In the data rows, 500 means zero.
Two rows play each game, the first against the second. How much does the first row win by? 10 is about a draw, 20 a big win and 0 a big loss. Wins can go round in a circle: one row can beat a second, the second a third and the third the first. Each row has two weighted sums of its numbers, A and B, taken from their middle values. A row wins by its A times the other's B, less its B times the other's A.
[523 542 541 558 414 399 325 421 609 500 609]
[643 457 471 460 441 353 583 480 559 385 422] >> 5
[474 488 546 501 639 550 554 661 423 645 320]
[520 416 497 464 580 473 564 634 399 564 319] >> 9
[533 370 503 501 581 418 445 478 460 649 390]
[561 494 390 414 524 384 514 463 471 401 478] >> 10
[535 471 512 551 468 509 449 531 580 521 665]
[333 462 542 564 551 546 513 648 345 573 495] >> 16
[447 507 416 419 520 534 475 516 579 427 410]
[543 443 349 417 520 358 612 537 416 431 548] >> 10
[371 662 515 480 630 566 274 346 500 587 666]
[489 470 444 419 385 420 473 434 584 333 613] >> 10
[605 462 436 460 500 455 536 507 521 470 464]
[425 369 562 546 597 561 540 585 341 598 509] >> 9
[480 515 435 466 480 507 462 406 601 497 450]
[580 387 558 516 580 376 511 450 493 636 410] >> 9
[585 578 382 471 411 640 605 553 534 334 429]
[499 483 462 487 487 558 591 537 387 525 507] >> 14
[546 502 467 467 498 475 478 435 547 497 399]
[363 384 490 519 524 428 624 643 351 561 421] >> 10
[573 474 544 456 586 397 426 294 418 549 567]
[380 388 577 474 525 460 553 590 398 477 538] >> 13
[499 638 615 558 399 558 407 479 601 427 624]
[447 605 473 511 616 641 270 414 404 701 517] >> 15
[456 472 372 446 529 359 544 557 396 558 506]
[582 478 514 513 418 394 385 382 573 560 550] >> 8
[615 521 529 476 509 451 484 472 658 425 536]
[359 437 629 592 577 573 578 650 379 576 471] >> 9
[333 459 549 558 555 551 515 648 345 566 497]
[446 352 605 496 575 389 625 655 380 498 471] >> 13
[451 588 618 491 448 502 383 401 460 425 610]
[571 493 520 498 490 458 470 457 617 453 434] >> 11
[508 563 455 466 489 605 586 551 442 475 541]
[616 511 308 442 577 373 496 432 652 587 398] >> 12
[476 585 418 533 373 545 401 454 553 436 686]
[537 611 735 619 541 691 475 662 585 531 612] >> 5
[570 473 541 458 586 399 424 296 415 547 588]
[595 446 432 501 484 526 575 583 478 500 535] >> 10
[616 522 533 471 515 448 489 472 661 421 525]
[491 484 598 572 396 434 381 367 573 489 607] >> 15
[538 555 416 470 433 614 610 482 546 375 527]
[467 408 629 544 528 471 573 623 391 512 464] >> 11
[445 412 629 518 459 525 378 450 352 381 663]
[540 530 681 604 605 504 336 448 683 635 509] >> 15
[443 610 382 462 441 516 522 481 577 412 418]
[589 506 482 479 476 423 496 412 599 476 443] >> 5
[574 419 522 541 447 498 475 575 576 489 630]
[496 605 409 449 537 624 651 514 575 479 561] >> 6
[598 526 359 453 626 386 507 467 609 625 502]
[447 551 585 559 512 539 583 560 509 576 378] >> 6
[664 361 552 533 469 389 616 471 469 469 556]
[497 484 592 582 389 434 377 371 573 489 596] >> 13
[554 473 638 576 504 478 395 510 644 536 515]
[601 474 511 442 562 378 453 315 401 549 509] >> 4
[484 464 446 458 466 462 481 426 555 481 464]
[362 579 514 536 539 581 342 427 412 604 516] >> 7
[485 492 396 455 419 467 503 447 581 455 525]
[594 505 479 466 480 426 498 421 597 479 446] >> 8
[474 420 406 413 449 415 590 512 407 377 370]
[435 460 508 479 455 418 496 462 396 481 357] >> 11
[430 365 430 445 491 400 560 559 322 390 388]
[664 333 530 545 433 376 613 495 467 440 407] >> 1
[550 403 330 437 508 522 528 478 474 417 523]
[526 613 432 508 489 552 312 338 560 533 660] >> 9
[528 372 453 400 537 319 582 551 403 407 511]
[530 625 539 613 581 681 497 606 563 683 559] >> 11
[637 524 528 483 576 537 556 561 518 435 548]
[546 638 408 522 363 601 360 385 597 409 631] >> 11
[579 691 621 569 518 650 451 488 630 562 619]
[403 327 554 486 472 443 564 607 388 383 478] >> 8
[494 575 377 461 436 586 631 571 502 435 532]
[579 403 417 442 496 353 645 537 448 389 560] >> 10
[486 458 622 507 620 536 568 683 381 591 314]
[446 608 482 464 456 475 517 501 559 414 585] >> 12
[493 587 480 506 442 504 652 636 575 539 521]
[543 442 345 406 519 349 610 542 427 435 547] >> 17
[552 542 494 489 452 374 361 442 617 480 657]
[438 531 599 596 406 480 419 395 542 545 544] >> 12
[471 370 447 492 618 493 486 501 327 622 524]
[662 444 483 516 404 512 641 524 525 411 392] >> 9
[691 459 534 486 454 505 629 531 550 431 404]
[651 536 557 482 585 514 482 512 633 444 533] >> 12
[533 457 647 589 469 533 375 419 615 502 584]
[631 490 470 486 509 433 562 520 585 432 415] >> 12
[445 553 576 553 540 522 579 564 511 574 377]
[471 558 506 593 570 552 485 592 569 626 439] >> 14
[460 492 369 479 592 477 583 454 377 702 475]
[450 605 483 465 456 473 515 496 559 406 589] >> 11
[479 441 387 418 506 345 559 555 403 415 516]
[359 381 486 509 512 422 623 644 355 559 419] >> 10
[349 579 589 590 604 590 517 654 441 592 506]
[458 385 499 480 435 543 483 475 534 406 479] >> 11
[623 467 557 500 518 443 464 480 588 465 435]
[545 641 416 520 372 605 355 386 603 412 626] >> 15
[348 577 592 586 607 590 513 656 443 600 505]
[557 695 636 604 621 717 465 502 543 690 620] >> 10
[521 369 443 408 538 327 577 545 416 409 513]
[583 524 510 501 475 448 517 442 504 539 362] >> 10
[572 493 521 488 494 457 471 455 626 450 417]
[493 482 587 585 407 443 375 369 567 491 598] >> 15
[577 551 323 455 575 434 432 389 605 573 478]
[435 595 517 526 485 561 569 576 482 551 387] >> 9
[451 388 491 480 443 549 483 472 525 404 487]
[576 419 393 417 407 485 506 385 441 333 521] >> 7
[388 385 441 463 400 389 493 417 388 392 480]
[513 560 445 470 487 604 580 549 442 487 542] >> 14
[632 498 456 467 471 483 601 548 523 378 496]
[434 667 508 526 630 598 289 344 523 663 652] >> 12
[479 433 629 567 507 452 476 502 429 569 470]
[487 411 450 499 574 354 505 520 456 664 434] >> 11
[658 426 489 494 441 449 634 459 539 453 568]
[443 510 426 417 526 540 474 518 589 433 414] >> 6
[539 681 622 556 435 577 407 408 584 463 676]
[652 535 554 488 592 508 488 514 635 452 525] >> 8
[544 627 479 489 475 613 573 694 632 426 411]
[485 572 369 475 435 583 627 569 510 431 529] >> 14
[537 503 562 566 433 396 383 410 639 518 586]
[445 453 519 513 451 503 416 432 546 492 449] >> 9
[499 420 644 512 512 520 419 484 407 384 649]
[444 629 605 489 465 554 351 333 558 468 607] >> 17
[408 452 428 484 419 482 518 493 412 443 442]
[626 499 466 464 471 470 605 554 526 375 493] >> 6
[605 572 390 456 413 621 574 477 527 363 480]
[644 424 408 452 405 390 497 334 544 396 536] >> 8
[568 444 328 431 432 513 590 442 477 359 514]
[461 559 393 512 454 451 586 567 492 523 393] >> 4
[519 475 437 382 401 408 471 409 533 358 636]
[380 474 475 450 490 528 448 496 420 436 506] >> 5
[488 481 421 434 518 470 466 447 544 461 428]
[562 696 637 603 619 709 463 506 533 695 637] >> 10
[457 351 460 452 471 381 580 505 368 396 371]
[416 397 506 470 443 500 532 610 474 358 465] >> 11
[398 532 440 437 440 526 521 466 542 417 467]
[529 441 665 572 422 488 402 411 537 412 626] >> 9
[466 438 542 522 448 497 439 442 504 519 497]
[360 633 512 522 625 592 322 407 458 666 596] >> 8
[554 686 733 626 635 767 453 578 541 641 657]
[416 564 671 558 604 582 599 649 437 600 355] >> 10
[471 488 365 477 598 480 583 454 377 708 462]
[468 397 409 422 499 406 573 601 352 455 354] >> 8
